One turn sends every row of this set to another row. A few are shown first. Where does it send the rows asked after them?
k_732: [ -7  11 -13   2  -3  10  24   5 -15 -12  15  -9  -6   2   5  25 -18   0
  -5 -25  -8   5  14 -11 -10 -15   6   6  29   3  -1   0]
k_178: [ 10  15   5 -12  15  -6  28  -7  14  -1 -14  21  16 -11   4  -3 -12  11
 -22  10  -6   2  -1  14   2 -14  20   2  22   0  33  -8]
k_998: [ -7  16  -8  20  10  -2  10 -17   6 -20 -10  21 -14  13   8  -5 -19   3
 -13   4 -22  -3   3   8  14  -4   0 -11  -9   1  11  -4]
k_823: [ 28  14   4   1 -10  -4   3  -9  12  -3 -22  29  12 -15   0   3 -19  -1
 -18  14   0 -13   2   5  -1 -12  16   5   4  -3  11 -13]
k_926: [ 13   2   1 -11   0   0  17 -11  20   2 -31  21  -9 -18  -1   8   3  -3
 -23  13 -11 -11  11 -10  13  -4   6  -4   2   2 -14  -4]
k_999: [ 16  14  -1  -8   3   2  14 -16  20   4 -23  25 -12  -1  -8  11  -1  -4
 -26  13  -1 -13   3   5  -2 -19   0  -5  -1  -3 -12   9]
k_633: [-10  11 -14 -14   1  10  22   7  -9  -9  22  -1 -10  -3   1  34 -19   1
  -9 -25 -12  -4  17  -4 -21 -11  13  -5  23   4   9   1]
k_884: [ -7  14 -23  -7 -10  15  22  15  -8  -4  17   7  -5   0   6  29 -17  -3
  -9 -24 -13   0  18  -7  -8 -18   7   6  24   1 -10  -2]
k_874: [ -1  12 -16 -16  -3  11  20   7  -6  -4  17  -3 -11  -4  -3  37 -17  -2
 -11 -24  -5  -8  16  -6 -23 -17  12  -3  23   3   0   3]
k_408: [ 18   2  -5   1  -3   6  22  -5  25  -1 -32   1 -16 -14   3  14  -1   2
 -25  10   4 -15  12   6   9 -17   1 -10   8  -7  -6   2]
k_910: [ -2   8  -8  -3  -6  10  26   6 -15  -6  10  -7  -1  -1   0  27 -18   1
  -8 -22  -2   4  13 -10 -16 -18  10   9  33  -1  -2  -1]
k_440: [ 28  12  -4  -6   0  -6  16  -2  13  11 -26  24  16  -9   1   3 -15   2
 -20  12  -5 -16   8  15  -5 -21  19  -5  11   4   7 -12]
k_454: [ 19   6   7   3  -3  -1  15 -14   5   2 -28  28   8  -1  -8   7 -16   5
 -25  17   2 -11   2  12  -8 -18  15   3  10 -12   5  -7]
k_994: [-10  10 -16 -10 -10  14  25  16 -12  -3  19   9   2  -3   5  30 -18   1
  -9 -21 -15   3  18  -1 -12 -16  13   8  29  -2  -3  -4]
k_832: [-18   8  10  -2  15  -4  23 -17   8 -12  -5  29  -7  -1   3   2 -11   7
 -20  11 -27   4   5  19   4   2   8  -9   2  -2  22   2]
k_976: [ -6   8 -21  16  -1   2  13   1  19 -20 -11  10 -16  -2  19   4 -19   8
 -18   1 -22 -12  13  12  24  -5   7 -17  -6  -4  18 -14]
k_571: [  1  10 -15 -21  -6   9  18   9 -11   0  15  -1  -9  -6  -2  31 -14   1
  -9 -21  -9  -6  13  -9 -25 -19  15  -1  25   7  -2  -1]
k_278: [-14  -4   5   6   8   0  30  -6  12 -17 -15   4 -11 -13  14   7  -9  12
 -20   9 -22   1  14  18  14   3   8 -14  11  -4  28  -6]
k_766: [ -6  10 -14   2  -1  15  24   8 -16  -9  12  -9 -12   2   3  29 -20   0
  -4 -25  -6   2  14  -8 -13 -11   5  -1  26   0   3   0]
k_40: [ -2  11 -14 -15  -6   5  18   4  -6  -6  20  -2  -6  -3  -2  33 -16  -3
 -11 -24  -8  -7  18  -8 -23 -21  14   1  23   7  -5   2]
k_652: [ 18   0  -7   0 -13   4  18   4  17  -1 -28  17   5 -15   4  15 -15  11
 -28  14   1 -20  13  17   3 -18  20  -3  12 -15  11 -17]
k_630: [-10   9 -12 -13  -3   3  21   4 -10 -12  23  -1  -5  -2   1  30 -19  -1
  -9 -25 -16  -2  18  -5 -20 -16  15  -1  24   8   4   0]
k_310: [ 11  30 -10  -3   6   2   8 -11  29 -15  -7  22 -14 -10  10  -3  -4  -5
 -18   4  -5   0  -3  -7  23  -7  -5   2  -3   2   8   5]
k_158: [ 20  14   4  -1  -4   1   8 -10  19   3 -25  23  -8 -17   3   5  -1 -11
 -15  15  -8  -9   8   1   6  -6  -4  -4  -1   4 -11   5]
k_755: [ 24  17  -9  -4   6   4  23  -2  21  13 -30  17  -4  -7   4   1   1  -6
 -17  10  -4  -7   8   5  10 -19  -3  -7   9   6 -13   4]
k_276: [-11  10 -18 -13  -7  16  23  19 -16  -1  17   6  -4  -4   6  27 -17   6
  -7 -22 -16   4  12  -4 -12 -13  14   5  28   1   4  -7]
k_529: [  1  20 -17  10  13  -8  12  -6  13 -11  -7  19  -4   4  16  -9 -18   1
  -9   1 -30  -7   9  13  15  -7   6 -18  -5  17  17 -10]
k_23: [ -9  11 -18 -10  -8  19  24  18 -12  -3  16   8  -3  -3   3  34 -21   2
  -9 -22 -10   0  17   0 -14 -13  13   3  27  -6   5  -6]
k_522: [ 10  20 -17  -8   7   1  12 -11  28 -16 -15  19 -13  -8   5  -2  -3   4
 -25   1  -4  -6  -2 -21  29  -8   7   4   0   0   4  -8]
k_656: [ 21   1   1  -2  -7  -7   9 -10   8  -5 -29  23  10 -13  -2   4 -17   7
 -23  12  -7 -18   7  -5   4  -8  25   2   6  -2   8 -24]
k_316: [ -1   7 -10  -8  -5  12  22  10 -20  -3   9  -7  -5  -3   1  25 -18   7
  -6 -20  -6   3  10  -9 -20 -15  13   5  32   2   4  -5]
k_493: [  4  21  -7  14   1  -6   0 -11  12 -21  -5  24  -4  -5  14  -7 -22  -1
  -9   4 -22  -5   2   3  16   1   6  -5  -9   7  20 -11]
k_403: [ -5  15 -25  -7  -8  20  21  18  -9  -4  16   5  -9   0   5  34 -19  -1
  -8 -25  -8  -3  17  -5 -11 -15   7   1  22  -3  -4  -3]
k_955: [ -3  12 -17  -4  -3  12  19   9 -17  -7  11 -10 -12   1   5  23 -17   3
  -3 -26 -10   4  10 -13 -13 -14   7   2  26   5  -1  -2]
k_382: [  2   8 -12  12   2  -8   4 -13  11 -21 -16  17  -8  -4  10  -3 -19   4
 -15   2 -24 -12   8  -9  20   1  14  -8  -8   7  11 -21]
k_223: [ 16  30 -21   0  17  -3  15  -9  28  -9 -12  10 -11   2  10  -7  -6  -1
 -16  -2  -5  -5  -1  -3  19 -19  -2  -8   2  12   7   2]
k_228: [  8  17  13 -13   5   0  19  -9  18  -8 -10  31   9 -22   3   1  -8   6
 -23  15  -4   4  -4   7   7  -3  14  11  15  -7  28  -4]
k_237: [-10  11 -16 -16  -1   8  18   8 -13  -6  21  -2 -13  -3   3  27 -16   3
  -6 -24 -18  -1  14  -8 -20 -13  13  -4  21  10   5  -2]
k_539: [  8  17 -23  -4   4   3  14  -6  37 -18 -11   4 -24  -7   9  10  -5   4
 -26  -1  -2 -16   7   0  20 -19   3 -13  -4  -2   9   0]
k_467: [  0   7 -10  -2  -4  16  25   9 -16  -4   7  -8  -5  -2  -1  32 -20   1
  -7 -22  -1   0  14  -6 -19 -14   9   3  31  -4   2  -2]
k_553: [  1   9   3 -16   7  -3  23  -9  17 -13 -14  27   7 -18   3   1  -8  15
 -28   9  -8   1  -2  -6  17  -2  23  11  15  -8  26 -16]
k_101: [ -7   6  16   1   4  -4  17 -10   8  -8 -11  28   0 -18  10  -1 -10  -2
 -12  15 -28   4   8  14   8  11   5  -6   4   4  20  -3]
k_58: [-12  -2   7  -7   8  -4  22 -11  11 -10 -17  23  -6 -17   8   1  -3   5
 -19  11 -33   1  12   0  18  12  11  -7   3   4  12 -10]
k_965: [ -3  15 -24 -13 -10  18  19  18 -12   1  13   4  -9  -2   5  27 -14   1
  -8 -23 -10   0  12 -10 -11 -18   9   4  24   2  -7  -4]
k_666: [ -9   9   4   0  18  -3  31  -3   8  -1 -13  22   5  -8  14  -6  -8   6
 -12   9 -30   9   8  20  13   1   6 -10  14   7  23  -5]
k_346: [ -1   2   2 -14   4  -2  28  -4  23 -13 -10  15   2 -19   6  13 -12  17
 -31  10  -6  -8   8  17   4 -11  24  -4  16 -13  36 -10]
k_457: [ -3  12   6  -8   6   1  23  -9  10  -6  -9  39  10  -3  -1   5 -15  13
 -29  14  -8   1  -3  18   2  -9  19   8  13 -16  27  -8]
k_750: [  6  28 -20   3   6   5  10 -11  24 -12  -9  27 -16   9   3   1  -9  -1
 -23   3  -4  -7  -3   0  19 -17  -4  -3  -8  -5  -2   3]

k_750 moves to k_999
k_884 moves to k_40
Now find these:
k_382 moves to k_522
k_539 moves to k_408
k_755 moves to k_440
k_237 moves to k_955
k_23 moves to k_633
k_158 moves to k_823

